[[-25   3   5 -47 -10 -37 -33]
 [ -9   0  30  -6  13   0 -16]] => 0

[[5 0 6 4 2]
 [6 3 7 2 3]] => 2

[[262 711 835 377 185 111]
 [761 509 209 132 888 920]] => 888

[[2 5 7 4]
 [2 6 6 4]] => 6

[[2 7 6 4]
 [5 3 1 3]] => 1

[[6 7 3 1 2 3]
 [2 2 1 3 3 1]] => 3
---
[[ -3  -4 -21 -38]
 [ -4  -2 -27 -34]] | -38

[[-12  -1  28 -22 -32]
 [  0 -25 -27   2  24]] | 0

[[ 39 -13 -36  11]
 [ 32 -26 -28  25]
 [-31 -22  29  28]] | 25

[[-32  38 -11 -15  16  -3  35]
 [-27  44  -8  -5  18  10  40]] | -8

[-24 -16 -32  -5 -12] | -24

[[ 37  40 -15  15   0]
 [ 38  15 -30  -2 -25]
 [  9   2  -8  -1  -6]] | 9
---
[-29  29 -35  40 -43 -36]: 40, -43

[  7  43 -23 -28]: 43, -28

[[ 35 -15 -28  22  37   3 -12]
 [ 26 -17 -32 -16  21  17  31]]: 37, -32

[-18 -32  18  21  17  18]: 21, -32

[-20  -7 -39  37  -1  -8]: 37, -39

[-34  10 -13  15 -18]: 15, -34

[-12   7  37 -34]: 37, -34

[41 -5 27  1 29]: 41, -5

[  8 -23 -43 -11  13]: 13, -43

[ 41   5 -38 -19]: 41, -38
---
array([[ 528,  103, -678, -814, -200],
       [  -3, -415, -503,  -67,  -34]]) Answer: 103

array([[3984, 2462, 2944, 3116, 2201, 5881, 8663],
       [1523, 3653, 1454, 5808, 4510, 4053, 4628]]) Answer: 5881

array([-26,  28,  10,  45,  11]) Answer: 28

array([[ 99,  99,  67,  92, 114, 101,  74],
       [125, 144,  89, 140,  24,   6, 219]]) Answer: 144

array([9654, 3160, 4851, 5313]) Answer: 5313

array([[7886, 4376, 1855, 6118, 4925, 3087],
       [2458, 5424, 5067, 6571, 1906, 4574]]) Answer: 6571

array([ 24,  31,   5,  28, -36]) Answer: 28

array([61, 66, 93, 36,  6, 96]) Answer: 93

array([[ 16, 165,  97, 147],
       [119,  95, 170, 105],
       [ 32, 253, 154, 190]]) Answer: 190
---
127.5	-32.6	-90.4	-39.5 value -32.6

0.14	0.04	-0.02	0.07	0.02	0.02	-0.21
-0.19	-0.09	0.10	0.10	-0.02	0.09	0.01
-0.10	-0.02	0.00	-0.09	-0.01	-0.03	0.22
value -0.01

-11.341	5.551	10.409	9.509	1.975	-15.496	5.211 value 1.975

10.00	5.97	7.67	-2.24	3.68	6.40
10.05	2.83	16.72	21.89	-2.45	-11.64
value 21.89

0.4	-0.9	1.4	-1.5
0.5	-1.0	-0.5	-0.9
0.5	-1.0	-1.4	-0.7
value -1.0

106.23	-38.14	57.36	38.98	-23.52	31.09	-102.21 value -23.52
---
((6226, 8649, 7207, 7292, 8014, 7014, 7549), (6723, 4497, 5184, 7752, 8796, 2798, 9042))
4497
((335, 298, 75, 901), (610, 147, 61, 393))
147
((149, 64, 229, 102, 184), (175, 138, 195, 168, 184))
138
((1, 2, 8, 1, 2, 4, 6), (4, 2, 2, 3, 4, 3, 4))
2
((146, 252, -595, 667, -34), (-57, 11, -5, 529, -75))
11
((449, 605, 748, 236, 708), (459, 622, 763, 262, 745))
622
((3, 5, 4, 3), (3, 1, 4, 8))
1
((652, 196, 894, 792, 896), (431, 457, 204, 309, 750))
457
((1049, 5997, 7401, 1074, 6007, 3620, 4557), (5103, 7814, 3261, 1374, 1499, 3477, 6446))
7814
---
[ 32  27   6 -33] Answer: 32, -33

[  1  12  26 -43] Answer: 26, -43

[[  6  16   8 -19]
 [ 27  27   6 -38]
 [ 40  34 -15 -36]] Answer: 40, -38

[-10  24  33  41  38 -17] Answer: 41, -17

[-12   3 -30   2 -33] Answer: 3, -33

[  2  26 -37 -10 -29] Answer: 26, -37

[ -8 -38 -18  44  21 -11  16] Answer: 44, -38
---
[[ 19  24 -29  14 -25   4   6]
 [ 33  17  -2  -6 -35  -8  11]
 [  1  -7  14 -10   9  27   3]] ans = -7

[[ -2  26  36 -15   3   5]
 [ 17  21  19 -12  33  15]
 [ 15  21  20 -12  30  15]] ans = 21

[[ 15   9  -3   5]
 [-20  40 -13 -35]
 [ 21  -4   8  13]] ans = -4

[[ 12  35 -23   8   0  -5 -14]
 [  1 -30 -15 -11 -12 -10  12]
 [ 23 -24 -31  31  35   8 -31]] ans = -24

[[ -6  -6 -11  -6]
 [ 22  21  43  23]
 [  5   4   9   5]] ans = 4

[[-34   3 -13 -13 -12]
 [ 22  17  31  -1  37]
 [  9  15  29 -11  33]] ans = 15

[[  5  13 -14 -22 -15  10]
 [ -9 -17  16 -20 -13 -40]
 [-10 -37 -27  26 -21   7]] ans = -37
